Each path below is one point turned by a fixed rotation once a step. After each direction that follows a path, write how fast that rotation turns it, in degrees a step (0 if it stays still).
Each turn is a multiple of 5 degrees from 10 to 175, or 0.
Each row of a path follows its step; steps can be skipped.
Rotation 1:
step 0: [ 2.34 -2.34  1.41  2.65  3.77  1.49 -0.53 -0.05 -0.58  1.53 -3.31  2.35
 -2.06 -0.52  0.27 -3.28 -0.08 -2.50  0.85 -1.68 -1.01  1.14  0.70 -1.13
  0.93  3.81  3.51  1.97  0.55  5.59 -3.83  1.78 -0.78]
step 1: [ 2.98 -1.85 -3.29  0.97 -0.33  0.92  1.99 -1.74 -1.61 -0.06 -2.66 -1.14
 -2.05 -1.82 -5.56  1.84  2.55  1.57 -1.04 -2.43  1.95  3.44  0.84  1.70
 -1.27 -0.51  5.64 -0.91 -1.12  0.23  1.71 -0.45 -2.28]
step 2: [-2.03  0.09  0.99 -1.74 -1.30 -0.23 -0.16 -0.53  0.36  2.76 -5.66 -0.47
 -3.91 -4.08 -0.81  2.76  0.34 -3.84 -1.01  1.62  1.11  2.27  1.63  2.20
 -2.90  1.60 -1.74  1.48 -2.79 -3.64 -1.55 -1.11  1.87]
step 3: [ 0.46 -0.52 -0.96 -0.13 -6.52 -3.80 -2.49  0.13 -2.36  2.97  0.10  0.15
  1.47 -0.14  0.91 -0.36  4.01 -1.47  1.94  1.95 -0.38 -1.70  1.09 -2.98
 -2.60  4.18  2.96  2.89  0.67 -1.10 -1.60  0.76  0.07]
step 4: [-2.13  0.84 -2.31  1.41  0.98 -3.64 -1.45  1.72  2.99 -0.27  1.76  0.42
 -2.05  1.20  1.64  1.51  3.62 -0.14  0.49  0.45 -0.89  3.25 -1.87 -1.21
 -4.03 -4.69  2.87  1.60  1.11  1.35 -4.22 -2.52 -2.45]
step 5: [ 1.56 -1.26  2.82  3.45  4.71  0.03 -3.87 -0.42  0.19 -0.25  1.07 -3.33
 -3.46  0.46 -0.39  2.14  2.73 -2.77  4.63 -0.80  0.10  0.62 -1.74 -0.87
 -0.54  1.73 -1.52 -1.40 -1.64 -1.78 -1.17  2.57 -3.57]
step 6: [ 0.68 -3.94  2.35  3.52  0.36  2.07 -1.25 -0.97 -1.67  1.26 -4.56 -0.65
  0.75  0.69  2.78  1.18  1.65 -0.22  2.00 -0.73  2.28  3.63  2.92  2.05
  3.63  1.15  3.06  1.30  4.22  2.55 -1.26 -0.17 -0.75]
step 7: [-1.94  1.00  1.22  0.43 -0.10 -1.67  0.35  2.68 -3.34 -2.80 -2.14 -1.38
 -1.76 -1.49 -2.90  0.86  1.96  3.20 -3.73 -0.23  4.44  2.84 -0.31  3.58
 -2.19  2.30  3.09  1.37  0.85 -2.15  2.13 -0.66 -3.15]
step 8: [-5.17 -3.13  1.04  0.39 -2.99  1.35  2.28  0.41 -3.24 -0.98 -0.75 -0.26
 -1.83 -2.02  0.38  2.18  2.48 -4.12 -0.54  2.74 -1.99 -0.44 -1.48  1.65
 -3.23  3.42 -3.36 -0.15 -0.21 -1.20 -2.08 -2.71  0.32]
step 9: [-0.64  1.58 -2.53  1.63 -3.71 -1.63 -0.86  2.24 -0.66  2.31  5.49 -1.73
  2.17  3.05  1.37  1.83  3.15 -0.04  3.20  2.04 -0.21  2.17  1.15 -0.02
  1.38  4.17  1.55  1.17 -0.56 -0.95 -1.13 -4.06  0.84]
Directions:
[-0.56  1.77 -0.06  0.30  1.19 -0.59  0.78 -0.39 -0.60 -0.26  0.03 -1.03
 -0.97  0.62 -1.29  1.00  0.68  0.44 -0.96 -0.20  0.03 -0.60 -0.33  0.77
 -0.42 -1.64  0.25  0.24  0.60 -0.59 -0.58  0.64  1.31] -> 125
[ 0.50  0.32 -0.73  0.70  0.39 -0.65 -1.06  0.75 -0.81  0.70  1.13 -0.12
 -0.31  1.14 -0.73 -0.65 -0.26  0.64  0.38  0.28  0.05 -0.11 -0.04  0.67
 -0.44  1.23  0.71  0.12 -1.18 -1.14  2.12  1.16 -0.11] -> 175
[-1.62 -0.49  1.64 -1.35  1.40 -0.82 -0.34 -0.92  0.64  1.16  0.09 -0.46
  0.09  0.02 -0.97  0.11 -0.23 -0.16 -0.49 -0.63  0.24 -0.22 -0.37 -0.14
 -0.88  0.79 -1.47  0.44 -0.78  0.46  0.44 -0.05 -0.87] -> 130
[ 0.38 -0.26  0.09 -0.28 -0.13  1.41  0.50 -0.08 -0.16 -1.15 -0.27 -0.33
 -1.06  1.01 -0.46 -0.55 -0.28 -0.16  0.58 -0.73 -1.10 -0.78  0.99 -1.08
 -0.85  0.69 -0.75  2.06  1.06 -1.04 -0.06  0.36 -0.56] -> 140
[-0.22  1.06 -0.85  0.12  0.59 -0.61 -0.01 -1.19 -0.38  0.38  0.70 -0.82
  0.44 -0.89  1.52  0.11 -0.69 -0.77  0.85  0.54 -0.47  0.54 -1.55 -1.04
  0.55 -0.84  0.09  1.64  0.43 -0.25  0.64  0.42 -0.96] -> 60
[-0.77 -1.10 -1.02 -0.07  0.35 -1.10  0.48  0.73 -0.16 -0.37  0.84  1.23
  0.13 -0.97 -0.31 -1.75  0.80 -0.61 -0.41 -0.95  0.78 -0.92 -0.08  0.99
  0.86 -0.43 -0.09  0.95  0.28 -0.54 -0.96  0.87 -0.72] -> 100
[ 0.16  1.04  1.70  0.07 -0.11 -0.70  0.38  0.43 -0.34 -0.12 -0.43  0.63
  0.91  0.41 -0.11 -1.83 -0.10  0.94 -0.61  0.64  0.61  0.03 -0.28 -0.92
 -0.88  0.17  1.80  1.03  0.79  1.31 -0.14  0.07 -0.11] -> 110
[ 1.27 -0.56  0.56  0.66 -0.98 -1.36 -0.87 -0.18  1.26  0.85 -0.45  1.01
 -0.35  1.16 -0.35  0.27  0.13 -0.73 -0.19  0.37  0.96 -0.28 -0.39 -0.96
 -0.29 -1.62 -0.91 -0.07  0.98 -1.14  0.47  0.13 -0.24] -> 45
Rotation 2:
step 0: [-0.06 -1.11 -1.83 -0.80 -2.65  0.94 -0.92  1.24 -0.28 -3.81  0.22  1.40
 -0.79  5.30 -5.58  1.35  0.06  1.13 -0.47  1.95  0.17 -1.66  2.77  1.66
 -0.61 -1.62 -1.01 -4.19 -0.27  1.33  1.67 -1.42  2.92]
step 1: [-4.47 -1.69  1.45 -0.06  3.26 -0.37 -0.11  1.19  0.38 -1.25  1.49  3.37
 -0.80 -2.05 -1.66 -2.26  0.94 -1.89 -1.45 -4.04  1.27 -0.20  0.77  2.06
 -1.03 -4.22 -1.14  1.22  2.98  3.52 -2.38  1.88 -1.50]
step 2: [ 0.76  3.82  2.97  4.23  0.65 -0.59 -0.28  1.33  2.84 -2.14  1.66 -4.45
  2.05  0.26  1.97 -0.56 -1.89 -2.31 -0.51  2.44  0.47 -0.66 -0.25  3.12
  0.33  1.02  1.61 -3.55  2.81  1.62  1.28  2.59  0.38]
step 3: [-1.27  0.62  1.33  1.87  2.58  2.29 -0.50  0.17  0.81  0.71 -1.60 -1.57
 -6.86 -2.90 -3.28  1.37  0.19  0.23  3.15  0.62 -2.93  1.28 -0.19  1.09
  3.23  1.35  0.41  0.56 -0.05 -3.62 -1.79  0.22 -1.90]
step 4: [ 0.72  2.34  1.42 -2.36  1.43 -3.56 -0.43 -3.46  2.28  0.70 -2.15 -0.97
 -1.11  2.37  2.92 -0.85  2.10  3.69 -2.25 -1.23  0.25  3.54 -3.41  0.22
 -1.61 -0.21  1.62 -1.81 -3.22 -0.46  0.92  0.48 -3.74]
step 5: [ 2.68 -0.11 -1.21 -0.63 -5.67 -0.44 -1.66 -0.24  0.15 -1.17  1.91  1.18
  0.61 -3.03 -2.48 -0.55 -2.11  0.02  0.33  4.44  2.58  2.80  0.15 -2.39
 -0.35  1.52 -1.15  3.03 -3.02 -1.18 -1.03  1.67 -3.29]
step 6: [-0.83 -1.15 -4.00  0.55 -2.50  3.66 -2.67  1.14  0.04  1.67 -0.94 -1.45
  2.09  2.72  0.34  4.24  3.45  2.44 -1.54 -1.83 -2.39 -1.82  1.91 -1.82
 -2.36 -1.56  0.46  1.32  0.25  2.35 -1.02 -0.38 -3.23]
step 7: [-1.75 -1.80  0.63  1.02 -0.75 -2.77  2.76 -0.08 -1.75  0.26  2.78  2.05
  1.69 -2.02  3.96 -2.20 -3.73 -0.93  0.64 -2.20 -1.90 -1.54  5.96 -1.48
 -2.68 -0.02  2.21 -0.64 -0.88 -0.30 -0.68 -1.66 -1.57]
step 8: [-1.26  3.45 -0.01  2.08 -0.11  0.78  1.88  0.20 -2.17 -0.82 -0.92 -1.77
  1.50  5.15 -4.41 -0.87 -1.84  0.22 -0.22  1.21 -2.02 -1.37  3.46  0.49
 -0.30 -0.20 -4.63 -1.29  0.04 -1.89  3.06  0.53  2.98]
step 9: [-5.07 -1.85  1.77 -3.32  0.11 -0.87 -0.59 -0.20  0.62  1.23 -2.22  3.59
 -2.20  2.53 -2.76 -1.75 -1.09 -3.21 -0.40 -2.44  0.69  1.20  0.17  1.79
  3.88 -2.14  1.37 -0.42  3.81  0.22 -1.18 -0.29 -1.21]
Directions:
[-0.74 -1.45  0.39 -0.21 -0.17  0.69  1.30 -1.04  0.26  1.21  0.25 -0.63
  0.66  0.47  0.14 -0.19  0.78 -0.32 -0.39 -0.82 -0.36  1.85  0.19  1.80
 -0.20  0.50  0.47  0.41 -0.76  0.96 -0.90  0.21  0.34] -> 135
[ 0.05 -0.47  0.93  0.76  0.26  0.53 -1.98  0.73  0.05 -0.23  0.75 -0.56
  2.05 -0.76 -0.21  0.54  1.43 -0.98  0.20 -0.65  1.35 -0.43  0.67 -0.41
  0.08 -0.48  0.73 -0.03 -0.38 -0.07 -0.85  0.16 -0.20] -> 80
[-0.06 -1.18 -0.21 -0.36 -0.69  0.31 -0.45 -1.23 -0.50  0.33  0.28  0.22
 -1.64 -1.29  0.18 -0.96 -1.19 -0.74  1.56 -0.05  1.46  0.04  1.32 -0.03
  1.03 -0.47  0.84  0.04 -0.13  0.41  0.37  0.08 -0.29] -> 170
[-0.37 -0.58  0.53  1.69 -2.07 -0.37 -0.03  1.36 -0.54  0.25 -2.10  0.10
 -0.72 -0.19  0.80 -0.31  0.55  0.19  0.76 -0.05 -0.24 -0.85 -0.72  0.64
 -0.33  0.29  0.56 -0.43 -0.32  0.20 -0.86 -0.29  0.34] -> 100
[-0.39 -0.43 -0.05  0.09  0.50  0.74  0.94  0.00  0.31 -0.88 -0.37  1.50
  0.14 -0.53 -0.29 -0.81  0.34 -2.27 -0.38  1.12 -1.04  0.25 -0.42 -1.45
  0.40  0.65  0.37 -0.65 -0.68  0.23 -0.83 -0.82 -0.96] -> 175
[-1.16 -0.25 -1.01  0.64 -0.74  0.23 -0.19 -0.51  0.09  1.00 -0.87  0.95
  0.93  0.65  0.08  0.59 -1.13 -0.14 -0.95 -0.80  0.47 -0.18  1.01 -1.53
 -0.82  1.15  0.56  0.93 -0.72 -1.03  0.87  0.20  0.53] -> 40
[ 0.14 -0.78  0.87  0.95  1.30 -0.78  0.69  0.28  1.52 -0.58 -1.36 -0.55
 -1.15 -0.44 -0.49  1.07  0.45 -0.74 -0.30  0.22  1.29  0.92 -0.18 -0.01
 -0.17  0.56  0.48  0.34  0.91 -0.21  1.28  0.94 -0.01] -> 45
Rotation 3:
step 0: [-3.30  1.14 -1.99 -2.64 -2.28  4.14 -0.84  2.16  2.61  1.04 -1.36 -1.03
 -0.39 -1.06 -1.78  0.92  3.68  2.92  0.69 -2.33 -1.52 -2.12 -1.27  0.00
 -2.20  4.48 -0.64  0.03  0.73  1.36  4.09 -0.51 -5.16]
step 1: [ 1.60  0.51 -0.54  5.72  1.60 -3.96 -0.93  0.60  2.80 -0.91 -1.82  4.60
 -0.09 -2.03  0.65  4.49 -3.38 -0.59 -2.72 -2.81  0.81 -1.14  0.32 -2.96
  2.59 -0.31  0.05 -1.75  2.48  1.79  1.65  0.94  0.00]
step 2: [-5.55  1.64  0.77 -0.01 -0.31  4.42 -0.40  2.91 -6.18  1.53  1.26  0.84
  0.89 -2.20  0.40 -1.03  0.17 -2.79 -2.32  0.85 -0.20  0.63  1.96 -0.23
  3.25 -1.47  0.54 -0.32  1.04  0.15 -3.83 -2.53 -3.32]
step 3: [ 2.94  0.08  3.70 -0.86 -2.63 -1.82 -3.71  0.93  1.07  1.80 -0.76 -0.55
 -1.01  2.15 -1.12 -1.81 -0.26 -3.57 -0.67 -0.52  2.94  4.42 -1.35 -4.96
 -2.10 -1.59 -1.96 -1.86 -4.41  0.66  2.92 -0.91  0.31]
step 4: [ 0.60 -3.07 -0.96  0.48 -2.31 -0.24 -1.51 -0.04 -1.01 -3.42 -3.55 -2.45
  2.71 -0.18  3.19  1.96  1.59  0.83  4.45  0.33 -2.36  0.67 -2.11  0.42
  4.84  0.91  2.31  3.50 -2.79 -1.40 -2.23  0.40 -3.62]
step 5: [-0.85 -0.03  3.48 -1.32 -2.02 -0.66  4.61 -0.77 -0.78  0.14 -0.24 -0.60
 -1.08  0.22  2.60  1.39 -3.95  2.61 -2.04 -5.56 -1.78  0.82 -2.19  0.29
 -4.02  3.43  1.24 -3.65 -0.76  2.00 -1.15 -1.79  1.93]
step 6: [ 0.74 -1.85  0.41  3.83 -3.02  4.15  2.38 -0.54  1.19 -4.86  0.49  0.68
 -0.37 -5.00 -3.05  1.23  1.31  1.13  1.03  3.68  1.35 -0.18  0.74  0.44
  0.87 -0.20 -3.82 -1.72  1.47 -1.62  2.47 -3.19 -1.13]
step 7: [-0.37  2.73 -3.12 -1.90  3.25  4.60  0.87  0.81 -0.09  0.90  1.02  1.58
 -3.44  1.14  2.73  2.05 -3.03 -0.72  2.17 -3.30  0.56  3.30  0.60 -5.39
  1.44 -0.55  0.03 -0.33  1.24 -2.32  1.81  3.49  0.37]
step 8: [ 2.34  3.09  3.70  3.02 -1.09 -1.92  1.64  0.22 -5.69  0.55  0.34 -2.26
  0.95  1.68 -1.55  2.06  0.19 -1.91  0.55  1.36 -2.82 -3.22 -0.92  0.43
  2.67 -6.40 -2.32  0.19 -0.87  0.80  0.15  0.96  1.07]
step 9: [-4.95  0.71 -0.90 -1.50 -3.00  1.43 -0.42  2.31  2.94  2.96  1.39 -4.86
 -1.26 -1.87 -2.25 -3.10  1.29 -2.20  2.69 -2.65 -1.00 -1.61 -3.07 -1.39
 -2.19  2.54 -0.29  1.60 -3.35  0.12  0.38  1.68 -1.93]
Directions:
[-0.21  1.06  0.65  0.24 -0.24  0.34  0.36 -0.79  1.84 -0.40 -0.01  0.29
  0.77 -1.09  0.09  1.08  0.97  1.89  0.10 -0.35 -0.15  0.00  0.94 -0.84
 -0.68  0.40  0.62 -0.16  1.35  0.60 -0.96 -0.85  0.24] -> 70
[-1.31 -0.57 -1.65 -1.05 -0.44  0.79 -0.20  0.60 -0.61  0.78  0.08  0.76
 -0.96  0.39  0.96 -0.49  1.17 -0.30  1.25 -0.87 -0.99  0.04  0.01 -0.70
 -1.16  0.70 -0.49 -0.40  0.59  0.04 -1.25 -0.12 -0.14] -> 160
[ 0.52  0.23 -0.26  0.66 -1.03  1.91  0.71 -0.83  0.93  0.40  0.00 -0.94
 -0.36 -0.21 -0.13 -0.20 -0.85 -0.49  0.24 -0.23 -0.61 -1.08 -1.36 -0.82
  0.34 -1.17  0.14 -0.42 -0.59 -1.24 -1.15  0.14  1.20] -> 10
[ 0.45 -0.12 -1.30  0.38 -0.20 -0.07  0.23  1.04 -0.09  0.44 -0.14  0.02
 -1.36 -1.67 -0.90  0.19 -1.59  0.41 -0.97  0.82  0.92  1.35  0.11  0.62
 -0.09  0.19 -0.50 -0.44  1.00 -0.03 -1.56 -0.15 -0.21] -> 80
[ 0.62 -0.37 -0.55  0.28 -0.35 -0.23  1.06 -1.42 -0.99 -0.03  1.74 -0.72
 -1.60 -0.51  0.88  0.27  0.34  0.47  0.90 -0.08  0.94  0.24 -0.64  0.00
 -0.56 -0.85  1.12  0.68  0.71  0.48  1.17 -0.53 -0.57] -> 40
